In the data rows, 128 means zero.
Each pair is two rows. How far apart are they, by a hidden measure? 0 means very close, and 20 very far. Two or three weighted sums of its numbers give each row a place; it is the straight-line distance between the places.
[181 176 174 167 167 146 149 119 111 111 101 107 109 109 118 109]
[100 107 106  95 100 102  95 106  97 142 139 147 179 181 141 147] -> 8
[114 107 106 100 104 118 132 153 179 129 133 116 114 115 115  99]
[153 163 163 167 168 156 167 130 132 114 106 106 107 109 118 106] -> 10
[121 110 123 120 112 120 137 144 187 115 122 122 100 113 135 127]
[124 134 118 136 152 164 187 185 231 125 121 122  81  97 116 114] -> 13
[112 118 136 119 139 127 171 170 211 118 111 113 103 106 141 117]
[102 107  96 102 108 108  98 136 126 162 178 159 121 116 116 109] -> 10
[182 178 176 171 169 147 152 120 112 111 102 108 109 107 119 108]
[111 106 107 106 102 111 106 148 159 161 184 159 125 115 119 106] -> 7
[114 103 103 100 102 117 108 140 151 150 151 135 108 117 119 109]
[163 177 182 184 187 168 190 142 148 113 104 107 107 108 119 109] -> 11
[200 187 183 175 172 146 149 117 108 112 103 108 108 109 118 109]
[105 104 103 104 101 107  98 112 100 110 104 113 124 136 134 175] -> 7
[108 104 105 105  99 114 103 111 101 112 109 107 118 118 142 177]
[102 104 104 106  99 112  93 109  99 131 146 152 182 183 137 147] -> 8
[126 126 127 138 142 133 156 153 155 112 101 115 106 106 112 111]
[128 137 137 139 149 145 163 146 152 110 104 106 102 114 122 110] -> 1
[140 140 151 165 169 171 192 168 176 115 104 119 116 119 120 119]
[109 101 106 102 102 110  93 109 100 146 154 174 196 192 145 144] -> 9
[109 101 103 109 102 112 105 104  98 115 117 113 145 178 170 205]
[101  96 101 106 101 112  94 104 104 145 140 160 187 199 155 172] -> 5
[199 187 182 174 171 145 148 119 108 112 102 108 107 107 119 109]
[195 189 187 180 179 152 160 120 115 111 103 107 108 108 118 109] -> 3
[109 108 106  97 101 111 103 111  91 140 156 160 168 156 133 125]
[138 144 154 169 169 163 189 174 191 112 109 106 121 113 122 109] -> 8
[173 176 175 174 174 155 163 126 120 111 102 109 109 109 119 109]
[107 103 103 105  99 106  97 113 104 141 146 147 188 189 144 149] -> 5
[110 103 107 102 101 108  94 110 104 148 170 172 153 142 128 115]
[108 106 103 103 100 113  95 107 109 152 172 168 151 142 124 112] -> 4
[112 104 105  98  98 109 101 110 102 105 107 118 129 159 149 200]
[110 104 107 100 102 106 101 110  97 106 109 111 116 131 136 178] -> 2
[191 188 185 180 179 153 161 122 115 111 103 107 108 108 118 109]
[108 105 104 105 102 111 102 114  96 142 144 161 186 192 148 144] -> 5
[103 103 104 102 102 104 100 121 115 160 179 164 136 124 123 108]
[112 102 102 101 103 107  91 111  94 118 111 107 114 121 137 181] -> 6
[133 154 156 163 165 161 187 147 152 116 109 108 109 112 117 106]
[104 104 102 100 101 110  93 111  93 110  98 111 122 117 151 193] -> 15
[107 102 104 105 104 110  92 114  97 137 137 156 164 171 133 140]
[140 154 158 161 164 153 174 146 148 109 104 106 109 112 122 108] -> 9
[114 113 104 103 107 122 123 165 212 171 196 148 102  94 110 105]
[133 139 141 142 149 145 149 135 139 112 104 108 111 114 125 105] -> 13
[170 176 177 177 179 160 173 130 127 110 101 108 108 108 118 108]
[ 99 109 109 106 111 120 124 134 181 137 118 120 116 103 119 122] -> 3
[189 189 187 183 182 156 167 124 118 111 103 108 108 108 118 108]
[183 187 187 184 183 158 170 127 122 112 102 107 108 107 118 109] -> 2
[ 95 109 105 107 103 114 101 109  96 109 105 112 126 135 137 180]
[107 105 101 100 104 115 101 112 108 150 165 156 161 152 125 117] -> 11
[141 147 149 152 151 142 148 124 123 110 101 106 110 109 118 107]
[105  99 106 102 100 118 106 138 150 185 220 182 132 123 132 109] -> 18
[110 103 105 104  98 109  99 108  99 115 106 112 122 121 142 182]
[117 130 136 146 145 158 162 159 169 118 114 104 104 106 112 116] -> 8
[191 188 186 181 179 154 161 123 116 112 102 107 107 107 119 108]
[130 139 139 149 148 147 154 136 144 116 115 106 117 112 119 110] -> 8
[199 186 182 173 170 144 148 116 108 111 101 107 109 108 119 108]
[196 189 186 178 177 151 157 120 113 112 102 107 108 108 118 109] -> 2
[106 101 101 101 100 114  99 108  91 131 145 158 170 176 143 144]
[106 101 100  95  99 119 103 123 130 163 176 165 127 121 125 109] -> 9
[102 110 102 110 102 103  98 111  97 130 136 147 176 179 137 131]
[191 188 186 181 179 154 162 123 116 112 102 107 108 109 119 108] -> 13
[107 101 104 103 105 103  98 115 110 164 188 181 151 141 131 114]
[105 103 104 104 101 106  98 109  96 112 101 108 113 130 142 185] -> 10
[105 104 104 110 102 100  99 111 102 162 190 188 186 169 133 121]
[ 96 106 104 108 105 114  95 111 103 126 135 151 180 186 155 167] -> 8
[130 137 143 147 147 150 155 139 136 110 103 106 104 115 117 109]
[104 106  98  99 100  93  96 102 103 114 116 112 161 182 167 192] -> 4
[107 102 106 102 101 110  98 104  97 141 161 158 166 166 135 121]
[107 107 102 101 102 109  95 100 102 121 119 110 157 177 179 237] -> 9
[127 134 142 142 150 144 159 138 152 114 106 108 105 104 131 108]
[105 107 107  99 102 112 106 135 152 194 222 186 129 123 118 115] -> 11
[111 104 107 107 108 119 102 142 133 156 169 151 125 114 118 112]
[108 107 106 111 108 111 113 147 169 140 128 126 116 124 111 116] -> 14
[103 105 102 106 101 111 100 126 155 150 171 144 131 120 119 111]
[102 110 108 107 106 118 104 120  73 118 116 135 202 198 168 219] -> 14
[183 174 171 165 163 143 145 118 109 112 101 107 107 108 118 109]
[195 189 185 179 177 150 156 120 113 111 102 108 108 108 119 108] -> 1
[113 104 103 106  98 115 102 119  99 116 111 125 144 177 166 227]
[130 140 140 145 147 144 155 135 131 108  99 111 109 109 118 111] -> 11
[173 182 184 186 187 164 183 135 135 112 103 105 108 108 118 108]
[103 100 103 105 102 117  94 106  89 105  97 108 122 129 134 177] -> 6
[100 106 105 102 100 105  95 126 123 152 169 154 134 122 121 111]
[111 104 101 107 102 110 102 109  97 145 149 166 186 186 146 133] -> 2
[142 155 160 169 168 166 188 147 164 114 106 105 112 108 119 109]
[140 153 161 172 175 170 198 159 180 109  99 102 105 120 120 106] -> 2
[162 174 176 181 182 164 181 137 139 111 103 106 106 108 118 107]
[110  99 102 119 103 112 118 153 176 169 144 123 116 113 124 105] -> 12
[171 184 185 187 187 167 185 134 136 110 101 109 108 108 119 108]
[152 170 173 179 182 168 195 156 160 115 108 114 104 110 120 109] -> 4
[118 110 104 101  99 112  97 109  96 114 106 114 150 167 163 198]
[193 191 188 183 181 154 163 122 118 112 102 106 108 108 118 109] -> 3
[142 149 148 152 153 145 154 127 127 111 101 108 106 111 118 112]
[106 105 101 104 103 116 101 132 137 151 166 144 129 108 115 104] -> 7
[113 106 103 102 102 105  98 135 131 194 235 195 152 140 125 109]
[194 191 189 183 181 156 164 123 117 111 101 108 108 109 118 109] -> 13
[ 97  98 106  91 109 118 108 181 228 160 168 138 116 129 121  96]
[114 104 101  96 106 106  99  94  99 122 118 120 167 185 158 191] -> 6
[106 105 102 100 103 105  98 109 114 157 181 162 132 130 123 108]
[110 102  99 101 106 112  95 109 101 134 137 150 174 181 148 145] -> 6
[109 102 103 107 101 111  95 114 109 163 180 166 149 132 126 112]
[180 182 180 177 178 156 165 125 121 112 102 107 108 108 118 110] -> 4
[195 189 186 179 178 152 159 122 115 111 101 108 108 107 118 109]
[114 105 100 103 102 114 101 119 112 171 194 191 171 155 126 123] -> 9
[118 101 103 102 101 118 100 105  93 106 109 109 116 128 139 172]
[192 189 188 182 180 155 163 123 116 112 103 108 108 107 118 109] -> 8
[130 123 122 147 127  96 139 223 255 121 131 133  66  88 162  92]
[111 105 106 100 100 101  99 112  96 139 156 160 166 152 127 125] -> 17
[174 183 185 187 189 168 187 137 138 114 102 107 108 107 117 107]
[ 89 110 107 103 103 104  90 105  94 127 125 145 171 186 152 164] -> 14
[166 176 176 179 178 160 173 131 129 111 102 106 109 108 118 110]
[184 175 172 165 164 142 145 118 109 112 102 107 109 109 118 108] -> 7
[107 102 103 102 105 113 112 146 162 166 172 155 121 114 122 109]
[108 119 115 116 112 139 128 161 170 127 109 131 113 105 118  98] -> 15
[115 102  99  97 103 117 100 103  99 122 115 123 166 183 155 175]
[114 102 102 104  97 119 100 141 151 162 167 147 120 103 117 103] -> 8
[180 183 184 182 182 158 171 127 123 112 102 107 107 108 119 109]
[111 105 106  98 102 119  99 114 101 142 162 156 158 144 132 121] -> 9
[188 186 184 180 178 154 162 124 117 111 103 107 108 108 118 108]
[104 105 106 106 100 108 103 107 100 117  95 115 116 135 147 175] -> 6
[189 189 187 183 182 156 166 124 119 111 102 107 109 108 118 108]
[114 102 106  98  99 108  99 118 104 156 173 170 151 140 128 109] -> 9
[156 135 130 124 120 119 110 110  98 113 102 107 107 107 120 110]
[113 103 100 105 100 108  97 107 100 109 100 111 119 123 146 179] -> 7
[101 105 100 100 103 104  99 117 110 133 153 154 181 190 151 147]
[104 106  98 100 103  99 100 115 101 135 143 153 167 171 126 136] -> 2
[110 106  99 107 103 107  94 105 106 125 114 116 175 198 160 192]
[126 137 138 136 145 141 158 136 140 114 101 106 100 106 118 105] -> 10
[198 188 183 175 173 146 151 118 109 110 102 107 108 108 118 108]
[133 136 137 145 147 150 153 139 143 114 100 107  98 101 118 106] -> 6
[111 129 131 137 142 159 175 142 158 125 100 102 101 107 113 111]
[103 103 104 101 102 109 102 123 107 162 185 172 153 146 125 112] -> 11
[109 105 105 121 103 107  97 107  97 111 114 122 154 184 179 230]
[103 104 107 104 103 119 100 132 124 166 184 156 135 122 120 106] -> 12
[129 128 128 135 140 140 153 169 169 121 108 101 104 107 115 103]
[194 187 185 178 176 151 157 121 114 111 102 108 108 108 120 108] -> 7
[111 121 108 122 100 127 135 179 229 156 160 133 131 102 113 118]
[106 104 104 103 103 102  98 111 104 110  97 105 117 129 135 177] -> 7
[121 108 108 126 122 137 142 189 206 117 125 152 115 110 109 113]
[180 186 187 186 186 161 175 129 126 111 102 107 108 108 118 110] -> 12
[112 102 104 102 100 107  98 112 107 153 173 164 154 135 124 114]
[122 115 121 132 132 151 153 167 164 107  98 104 117 116 113 107] -> 4
[112 104 105 107 100 113  95 117 101 154 156 162 168 151 130 121]
[109 108 103  95 103 106 105 118 107 164 189 191 181 161 131 125] -> 12
[171 176 174 172 173 154 163 125 121 112 102 107 108 107 119 110]
[122 124 127 132 141 137 157 150 152 110 100 110 110 114 116 106] -> 7
[115 103 104 104 103 115  96 113 106 157 174 165 145 137 124 113]
[ 98 104 108  98 101  98  98 112 102 149 163 156 162 156 135 117] -> 11
[103 104 105 105 103 112 101 121 116 155 175 160 129 126 123 106]
[182 176 173 167 164 145 148 118 111 111 102 107 108 107 118 108] -> 4
[111 106 103 107 102 104  98 117  99 104 110 110 113 122 142 180]
[102 108 128 124 122 137 157 150 191 121 113 112 112  93 122 113] -> 8
[ 98 110 106 106 108 124 123 158 178 129 129 122 112 108 107 105]
[125 111 117 131 126 123 140 147 167 126 115 108 114 104 129 115] -> 8
[ 98 104 104  99 101 118 105 117  98 143 166 162 153 150 131 118]
[138 157 151 164 170 164 198 161 194 110 106  91  94 123 133 118] -> 11
[144 130 128 160 146 172 170 155 218 118 114 115 124 122 130 115]
[113 105 104 100  97 111 103 121 122 161 178 170 134 127 121 108] -> 4
[109 103 104 102 101 110 100 119 106 138 163 146 165 161 129 125]
[113 103 105 102 100 114 102 117 102 156 175 171 163 147 127 117] -> 6
[188 188 186 182 182 156 165 124 118 111 102 108 108 108 118 109]
[106 116 130 135 129 121 152 154 179 132 106 123  92 122 125 103] -> 15
[ 87 114 107 106 110 119 134 187 210 128 181 151 108 109 107 103]
[112 103 103  98  98 112  91 107  99 125 130 146 176 175 141 141] -> 9
[109 104 106 107 102 111  98 112  97 110  99 114 108 126 141 189]
[107 101 104 101 100 110 100 107 105 146 160 157 159 153 129 133] -> 6
[117 118 125 129 126 133 142 157 175 132 114 112 106 110 130 111]
[105 106 101 107 100 112  98 111  97 116 109 100 122 123 146 186] -> 5
[186 185 183 178 176 153 160 123 116 111 102 107 108 108 119 108]
[109 116 112 117 125 120 140 164 176 133 113 109  99 133 130 117] -> 8
[100 104 105 100  99 106 102 112 100 145 155 162 170 171 138 133]
[178 177 175 173 171 149 156 122 117 112 102 108 107 108 119 109] -> 4
[173 185 187 189 189 166 185 134 135 110 103 106 108 108 118 109]
[113 103 105  97 105 106  95 106  91 104 102 110 132 144 160 208] -> 13
[105 105 103 106  99 115 102 107  97 138 149 155 172 157 128 129]
[111 104 104 111  99 121 108 133 143 159 169 153 126 115 121 107] -> 7
[166 175 176 174 177 158 171 130 127 111 102 108 108 107 118 108]
[190 188 187 182 181 155 164 124 117 112 103 108 108 108 118 109] -> 4
[106 105 106 103 102 106  96 103 100 108  99 111 116 124 142 188]
[112 105 108  98 100 112 100 107  98 116 109 125 172 191 171 223] -> 7
[108 101 105 102 101 108 103 113 108 148 167 169 148 137 124 109]
[104 105 104 104 101 113 102 110 108 165 190 188 185 170 134 121] -> 5
[123 137 139 142 146 146 161 153 168 116  98 104 101 109 125 111]
[173 185 186 188 189 166 185 136 138 110 102 108 107 108 119 110] -> 5
[104 103 108  98  97 108  99 111  94 140 149 153 188 185 145 150]
[101 105 105 100 109 117 118 173 175 172 193 151 108 109 125 106] -> 12
[196 190 187 180 179 153 159 120 114 111 102 107 108 108 119 109]
[109 107 107  98 101 116  93 109 104 120  97 107 133 139 152 198] -> 5
[104 105 107 102 100 104  99 115 110 187 207 201 205 183 139 132]
[112 103 107 101  98 111  99 112 104 126 135 131 177 190 142 168] -> 3
[126 133 137 142 141 150 157 147 143 111 102 111 108 113 116 109]
[128 123 132 137 141 152 152 145 163 118 103 112 118 101 120 109] -> 9
[140 148 150 157 162 163 193 168 203 103 100 114 104 107 106 109]
[154 168 174 182 183 171 193 149 161 113 106 105 108 107 118 108] -> 6
[107 105 103 102 101 109  89 107  97 119  95 104 136 158 152 210]
[111 104 107 107 101 108 103 114 109 154 172 163 148 149 125 116] -> 10
[147 150 152 151 151 142 149 127 118 115 104 109 108 107 117 105]
[151 167 168 181 180 172 202 154 170 118 100 110 112 112 116 111] -> 8
[110 104 100  99 100 105  98 104 100 113 108 112 162 181 163 207]
[110 102 109 100 101 108  97 108  86 106 106 113 135 148 158 204] -> 7
[112 126 118 128 132 139 148 160 167 119 116 109 107 115 122 107]
[115 108 105 105 110 127 108 162 173 148 151 124 116 114 126 112] -> 13
[101 101 105 106  96 115  95 121  97 131 142 150 182 188 152 155]
[121 124 132 128 137 144 146 145 157 114 113 110 105 104 122 103] -> 13
[101 105 100 108 101 111  96  99 104 112 110 111 135 155 175 204]
[136 151 151 157 165 163 186 153 169 115 101 105 108 115 118 113] -> 10
[139 148 149 162 155 145 164 135 138 111 105 108 110 109 121 107]
[193 188 185 179 177 151 158 120 113 111 103 106 108 107 118 108] -> 11
[100 101 101 103 105 112  99 122 124 149 165 160 132 117 120 114]
[103 105 101  95 100 111  95 113  91 113 105 110 117 129 136 191] -> 5
[115 107 109 101 102 117 110 143 163 153 146 132 114 129 117 119]
[107 114 123 135 124 128 149 149 183 131 108 105 125 124 115 116] -> 18
[107 105 102 101 106 107 103 119 116 186 216 208 184 157 137 118]
[190 186 184 178 176 151 158 120 115 112 102 107 107 109 118 108] -> 13
[104 104  98 105 100 114  98 121 108 155 170 162 134 123 122 106]
[131 138 141 146 152 144 159 134 138 113  97 106 108 112 115 112] -> 8
[133 136 138 142 142 139 158 138 149 114 104 118 110 102 122 105]
[191 190 189 185 183 157 167 124 119 111 102 108 108 108 119 109] -> 7
[108 102 106 103 102 110 103 110  90 144 159 160 185 168 135 129]
[181 186 185 184 184 160 172 128 125 110 102 106 108 107 118 109] -> 4
[125 134 138 148 147 151 155 143 148 120 105 108 109 110 117 110]
[108 106 105 102 101 112  95 110  93 115 109 116 122 126 146 183] -> 10
[105 111 120 119 100 124 121 161 179 140 127 139 108 104 125 105]
[135 136 140 149 147 147 157 139 141 111 101 108 107 103 118 107] -> 13
[106 109 107 105 104 118 116 146 161 138 138 121 124  95 117 104]
[ 99 104 105 112  98 113  94 113 100 147 159 172 223 199 143 146] -> 14
[148 164 170 183 182 176 200 155 167 118 104 107 104 100 119 107]
[104 101 103 106 100 100  96 105 101 113 106 109 120 126 142 189] -> 7
[104 103 101  98 106 105 101 106 101 112 100 115 125 137 154 196]
[111 101  99 101 100 106  98 110 101 157 169 174 171 163 128 117] -> 5
[186 175 171 164 161 141 142 116 107 112 102 107 108 108 118 108]
[121 126 136 136 140 142 161 149 150 111 105 108 100 110 117 108] -> 10
[100 103 105 105 104 114 103 135 135 157 169 148 127 110 122 109]
[130 141 143 152 148 143 158 136 139 112 103 108 108 105 120 108] -> 10
[116 105 107 109 100 106  98 116  91 145 171 170 183 171 131 124]
[173 181 181 180 182 161 175 132 128 110 102 108 110 107 118 109] -> 2
[111 103 105 107 101 106  97 116  90 133 145 149 171 164 134 129]
[186 190 189 186 185 159 172 126 123 112 102 107 107 108 118 109] -> 1
[188 189 188 184 183 158 168 125 120 112 103 107 108 107 119 109]
[143 148 148 150 150 145 146 126 123 113 102 107 107 107 118 110] -> 4
[138 144 147 152 158 147 178 147 169 114 103 105 105 110 119 114]
[172 178 180 178 180 159 173 131 128 112 102 108 108 107 119 108] -> 7
[178 185 184 183 184 161 174 129 126 112 102 108 108 108 117 108]
[176 181 182 180 179 158 170 127 124 112 102 107 108 108 117 107] -> 1
[108 100 106 105 105  99  99 115  89 107 104 105 111 129 141 179]
[125 132 130 140 139 136 157 145 176 113 104 111 112 107 131 117] -> 8
[113 108 120 131 121 135 151 158 201 120 117 123  95 112 122 116]
[184 186 185 183 183 158 170 128 121 112 102 108 108 108 118 108] -> 6
[107 102 103 102 101 103 102 108  98 107 106 107 119 112 142 175]
[104 114 104  95 109 115 114 154 171 134 139 130 118 110 105 100] -> 2
[195 190 187 181 179 153 160 121 115 111 103 106 108 107 117 108]
[186 187 188 185 184 158 168 126 120 111 102 108 108 109 119 108] -> 2
[107 104 104  97 101 105  96 124 116 157 174 163 128 122 121 108]
[104 104 101 104 102 113  98 102 104 130 145 154 188 192 140 150] -> 11
[199 188 184 175 173 148 151 118 110 111 102 107 107 108 118 109]
[116 104 102 103 100 110  93 107  95 114 102 109 115 124 140 183] -> 2
[109 103 104  97  99 110 102 113 104 151 157 153 160 148 129 126]
[105 106 104 107 106 125 101 138 156 153 151 139 121 112 114 101] -> 6
[195 190 188 181 179 153 161 122 114 111 103 107 108 109 119 109]
[130 130 134 143 146 149 155 150 146 111 101 109 110 114 116 113] -> 6
[186 188 187 183 183 159 169 126 121 112 102 108 108 107 118 109]
[104 103 102 104 104 110  97 107  97  98 105 102 115 117 139 182] -> 4
[104 100 104 104 102 113  94 107  93 118 102 108 127 143 146 193]
[149 164 168 167 176 163 183 140 147 113 104 107 105 111 118 108] -> 8
[101 114 102 101 111 114 118 162 172 132 141 142 109 112 126 114]
[ 99 106 107 108 102 112  94 109  88 108  92 108 127 144 155 213] -> 11
[119 103  99 100  99 110  92 113  93 112 103 108 139 153 158 198]
[202 186 181 171 168 143 146 117 107 112 102 106 109 109 118 107] -> 6
[148 157 158 157 161 153 158 128 128 111 103 106 108 107 118 108]
[106 101 109 104 105 100  97 104 103 135 149 155 186 189 148 143] -> 3
[111 105 106 103 103 113 102 120 117 153 174 154 133 122 115 112]
[156 167 169 174 175 163 178 140 140 112 102 106 106 107 117 110] -> 9
[165 163 162 160 158 141 147 120 111 111 101 109 108 109 117 109]
[109 102 113 108  99 112  97 106 100 122  99 112 172 183 167 243] -> 12
[195 189 187 181 180 152 160 121 114 111 101 107 108 108 119 108]
[110 101 106 105 101 114 102 108  94 125 123 124 174 172 155 158] -> 4
[145 150 150 148 151 145 148 123 120 110 101 106 109 106 117 108]
[103 122 102 121 122 153 133 157 204 136 131 113 104 108 122 111] -> 3
[165 178 181 186 189 170 193 143 147 112 101 107 106 106 118 108]
[105 103 103 103 105 111 104 140 150 148 158 160 112 119 112 110] -> 9
[107 107 103 103 100 103  95 112  94 118  95 110 115 130 148 186]
[132 141 141 147 148 139 153 138 135 116 105 109 105 103 121 107] -> 7
[200 188 183 174 172 146 150 117 110 111 101 108 108 108 118 109]
[104 103 103 109  99 112 105 118 120 155 170 155 130 129 121 111] -> 7
[ 98 111 115 113 104 123 120 159 188 138 168 142 115 128 117 106]
[163 176 180 185 187 169 190 143 146 112 105 108 108 108 119 107] -> 5
[110 103 102 103 102 110  92 109 101 152 163 166 162 151 129 119]
[125 119 128 126 137 126 154 142 144 105 104 116 103  94 114 108] -> 10
[101 102 102 114 106 110 107 145 161 138 158 134 112 111 117 106]
[110 108 108  98 100 116  93 114 109 174 216 209 187 166 132 128] -> 18
[107 104 101 111 103 111 106 146 152 152 168 146 117 108 130  99]
[131 139 145 148 148 143 156 138 142 113  99 106 101 107 114 109] -> 8
[102 102 101 101 101 104  96 105  89 114 104 103 110 125 146 194]
[177 182 182 180 179 156 167 126 123 112 103 107 107 108 119 109] -> 3
[198 188 184 176 174 147 152 119 111 111 102 107 108 107 118 108]
[172 179 182 183 181 161 176 132 129 112 102 107 109 107 119 109] -> 7
[107 127 116 122 132 128 146 146 171 122 113 124 101 120 123 104]
[190 190 189 185 184 158 168 125 119 111 103 108 108 108 119 109] -> 9
[105 100  99 105 103 111 102 110  88 116 101 124 159 173 163 198]
[110 106 103  99 101 116 100 120 110 162 175 165 134 132 123 116] -> 9
[100 105 103 101 106 103 104 136 153 157 160 144 109 116 113 108]
[199 188 185 176 173 148 151 118 111 111 103 107 108 108 119 109] -> 6
[117 133 137 137 141 145 162 147 148 115 102 111 106 107 125 106]
[126 149 153 161 159 172 182 184 190 121 116 101 122  97 113 106] -> 8
[113 111 107 112 120 126 124 159 177 118 132 119 105 110  96 112]
[114 105 105 109 106 118 104 137 167 141 148 138 128 116 115 114] -> 7
